In the rows, zero is written as 128.
Each path below is one point turned by a fixed rotation once a step. After each direction that follows a path, write how fast that rotation turns it, in deg/step (0 if it stays still).
Each turn is a multiple of 5 degrees from 10 to 175, or 0.
Each row of a path follows its step; steps can be skipped.
path 1
step 2: [136 144 139 121 123 137 127 134 118 132 139 141 124 141 132 149 132 131
 133 134 140 136 138 130 126 132 135 128 128 118 132 145 135 137 129 127
 136 139 114 135 127 128 128 126 128 119 126 116 122 117 131 116 142 130
 124 132 121]
step 4: [128 133 120 129 119 126 121 133 112 144 129 134 129 128 123 145 131 127
 138 134 128 108 130 120 121 120 120 116 123 137 135 142 132 127 135 130
 129 125 118 146 131 121 136 130 131 121 123 128 131 127 122 131 135 118
 119 125 106]
step 6: [142 119 127 133 121 128 125 129 128 131 132 133 137 133 118 130 137 120
 128 129 118 128 114 132 126 127 123 119 114 124 158 133 133 123 134 125
 134 120 127 130 122 127 144 132 139 110 135 121 133 125 136 119 117 118
 135 127 118]
step 8: [148 141 133 119 120 130 127 128 128 128 142 138 123 134 128 121 140 128
 128 141 137 126 137 128 135 118 119 129 110 112 131 135 124 124 133 128
 142 132 135 122 127 118 141 116 132 121 128 119 134 130 135 119 136 118
 133 132 137]
step 9: [134 133 119 119 112 140 135 131 124 136 144 123 122 129 144 128 130 127
 139 130 137 114 131 125 114 126 128 127 112 130 138 143 126 133 131 119
 142 141 121 134 129 135 127 125 143 119 127 120 131 122 124 119 126 119
 126 137 125]
step 10: [123 133 125 129 113 131 131 124 119 131 142 131 136 127 126 131 126 128
 119 130 139 110 145 133 135 130 125 128 118 132 132 128 116 129 142 132
 133 137 121 144 133 127 137 117 122 113 117 130 143 120 132 115 136 134
 115 136 124]
step 11: [130 127 123 128 134 135 121 122 110 124 135 129 142 135 117 123 127 132
 133 131 138 122 131 129 125 117 123 127 123 130 141 137 123 123 133 139
 138 123 122 139 138 141 134 131 138 113 126 123 135 126 126 113 143 118
 139 120 112]
step 13: [140 143 135 127 134 144 131 120 113 134 122 137 140 136 124 140 144 124
 121 124 122 122 124 129 133 132 119 128 121 119 144 138 124 132 133 143
 134 130 125 134 122 119 141 123 127 118 132 127 138 130 139 132 130 133
 144 131 126]
step 15: [130 134 133 118 120 130 128 134 121 144 143 137 131 124 133 127 126 133
 129 138 119 117 126 131 125 135 114 128 117 133 129 137 122 127 140 126
 134 127 121 119 112 112 127 101 137 113 122 130 140 127 130 129 129 125
 128 132 130]
step 16: [140 139 127 123 130 144 144 122 122 129 137 119 123 125 127 132 124 135
 138 125 125 114 133 132 131 130 111 121 118 129 136 124 120 127 133 128
 141 115 119 140 137 128 120 115 130 114 119 115 138 131 120 126 136 116
 129 132 127]
step 18: [128 136 140 115 132 131 125 124 119 126 132 138 138 136 130 134 120 137
 124 128 132 111 115 142 130 133 132 133 128 122 146 136 120 132 117 130
 129 119 113 143 121 134 127 124 135 112 119 125 126 124 139 110 130 124
 135 134 127]
Directions:
[131 126 124 130 129 132 128 131 128 129 131 126 129 128 127 124 130 124
 131 131 129 129 127 127 124 129 131 129 127 129 129 126 130 130 126 128
 127 128 128 129 126 127 127 130 127 128 125 129 125 130 124 131 128 126
 127 132 122] | 140
[129 131 129 128 126 127 128 129 131 128 125 124 125 125 129 131 133 128
 134 127 129 125 130 129 127 125 124 130 126 127 126 129 126 129 126 131
 129 126 128 125 131 124 128 129 127 126 129 129 125 128 124 129 127 128
 132 128 129] | 95
[128 129 128 131 128 129 128 128 124 127 131 130 129 133 125 134 125 128
 132 129 128 126 129 129 127 127 130 128 127 127 128 126 125 130 130 131
 132 128 130 128 125 126 128 127 130 128 128 126 129 129 126 125 122 126
 127 128 130] | 0
[128 129 129 128 130 133 129 131 128 131 127 126 128 129 124 132 124 131
 130 126 126 133 130 128 128 128 127 129 127 127 127 128 129 129 127 131
 127 126 123 126 126 129 125 124 130 125 127 131 130 129 128 133 130 132
 129 127 127] | 25
[126 130 123 127 128 127 128 127 127 126 128 130 122 128 132 126 130 130
 128 130 129 127 131 127 126 130 130 124 128 128 129 124 127 131 131 130
 128 125 128 126 128 128 126 127 132 124 128 126 127 126 127 130 132 131
 124 127 129] | 55
[128 130 126 128 129 125 129 126 129 126 131 124 125 128 125 129 122 126
 124 129 130 126 127 129 126 132 125 128 126 131 125 131 129 125 131 128
 127 132 129 130 129 126 129 127 131 126 130 130 128 130 123 130 128 128
 127 127 127] | 65
path 2
step 2: [122 125 125 122 128 120 137 122 126 121 128 112 119 132 129 129 132 122
 138 128 134 133 120 124 139 126 135 127 136 121 130 121 119 141 105 130
 122 135 129 123 140 122 135 112 127 126 135 124 127 118 117 121 135 129
 129 135 135]
step 3: [119 125 123 123 107 122 126 123 133 120 126 121 133 125 128 134 131 131
 118 123 128 133 141 137 132 129 121 129 136 129 130 130 132 137 140 135
 120 145 128 121 114 114 117 129 129 125 124 136 122 131 123 127 136 139
 135 135 119]
step 5: [136 139 128 141 115 128 124 133 127 125 129 139 127 117 140 139 115 125
 127 123 125 114 121 121 123 133 124 125 131 116 127 124 109 136 113 125
 120 135 126 135 126 131 125 132 136 122 130 136 139 123 133 119 128 131
 126 124 119]
step 8: [122 120 125 122 127 118 134 132 130 128 142 134 136 131 127 130 130 126
 113 122 126 128 128 127 122 129 127 124 140 119 118 131 139 122 125 147
 118 132 118 123 130 118 123 121 129 131 137 128 141 124 140 120 114 130
 131 145 128]
step 9: [119 134 124 113 124 124 123 119 113 138 128 130 143 137 125 140 116 119
 124 122 129 123 135 119 114 141 138 135 136 127 125 120 128 135 129 117
 121 133 138 125 128 135 130 125 128 125 121 128 134 136 124 125 136 115
 131 128 127]
step 11: [130 139 128 124 121 132 136 137 132 121 136 122 123 116 136 139 136 121
 126 137 153 129 127 135 125 130 129 136 136 134 122 128 118 115 121 129
 119 125 128 129 122 122 128 129 128 132 121 126 129 147 123 134 126 135
 140 136 132]
step 12: [129 133 114 128 131 132 127 147 139 135 119 135 122 129 128 133 124 135
 123 117 126 134 136 128 124 121 123 137 141 133 127 131 132 122 133 117
 111 131 128 120 133 120 140 126 127 129 119 128 137 110 131 137 134 124
 119 132 124]
step 14: [120 124 122 109 108 127 130 130 122 121 138 122 132 131 133 129 126 136
 139 132 133 117 133 125 115 131 120 133 123 130 119 120 135 141 125 127
 121 132 128 134 127 119 127 124 122 119 128 123 127 124 121 122 130 140
 112 124 138]
step 15: [129 118 127 130 117 120 124 125 130 138 132 124 123 126 127 122 134 142
 126 104 150 132 126 134 129 133 139 136 127 136 131 134 130 138 125 125
 132 122 129 113 125 126 128 122 138 120 120 128 131 127 125 123 127 130
 144 129 132]
step 16: [128 130 126 119 129 118 121 135 136 123 141 114 113 115 120 125 120 116
 130 123 130 125 124 134 125 132 129 128 126 116 124 127 119 119 133 123
 114 140 125 129 134 121 132 141 139 129 130 146 135 130 129 119 132 123
 132 135 125]
step 17: [125 128 120 130 123 123 136 131 134 124 118 135 119 133 136 130 138 129
 118 123 117 120 129 131 123 139 124 124 138 125 126 131 116 134 121 119
 130 138 131 127 126 132 136 123 117 111 125 134 142 136 114 137 127 123
 121 146 128]
Directions:
[131 131 130 128 129 128 129 122 125 126 124 128 128 128 129 132 129 131
 126 127 129 129 125 126 128 130 130 131 128 130 129 129 123 129 126 128
 128 128 131 128 126 130 126 128 129 126 126 127 127 131 127 131 125 126
 134 130 130] | 170
[125 127 125 129 126 131 126 128 128 129 127 128 128 124 127 125 130 129
 128 129 129 127 126 130 127 129 127 132 127 125 128 127 127 128 131 132
 128 125 124 127 130 124 126 127 132 129 122 124 126 130 132 132 127 129
 130 130 128] | 95
[126 131 126 133 133 127 128 130 130 132 127 128 126 129 125 129 124 128
 127 126 129 126 127 125 124 132 127 127 128 130 127 131 128 130 127 132
 125 129 128 130 130 127 127 127 132 131 131 127 127 127 125 127 132 127
 130 129 130] | 100
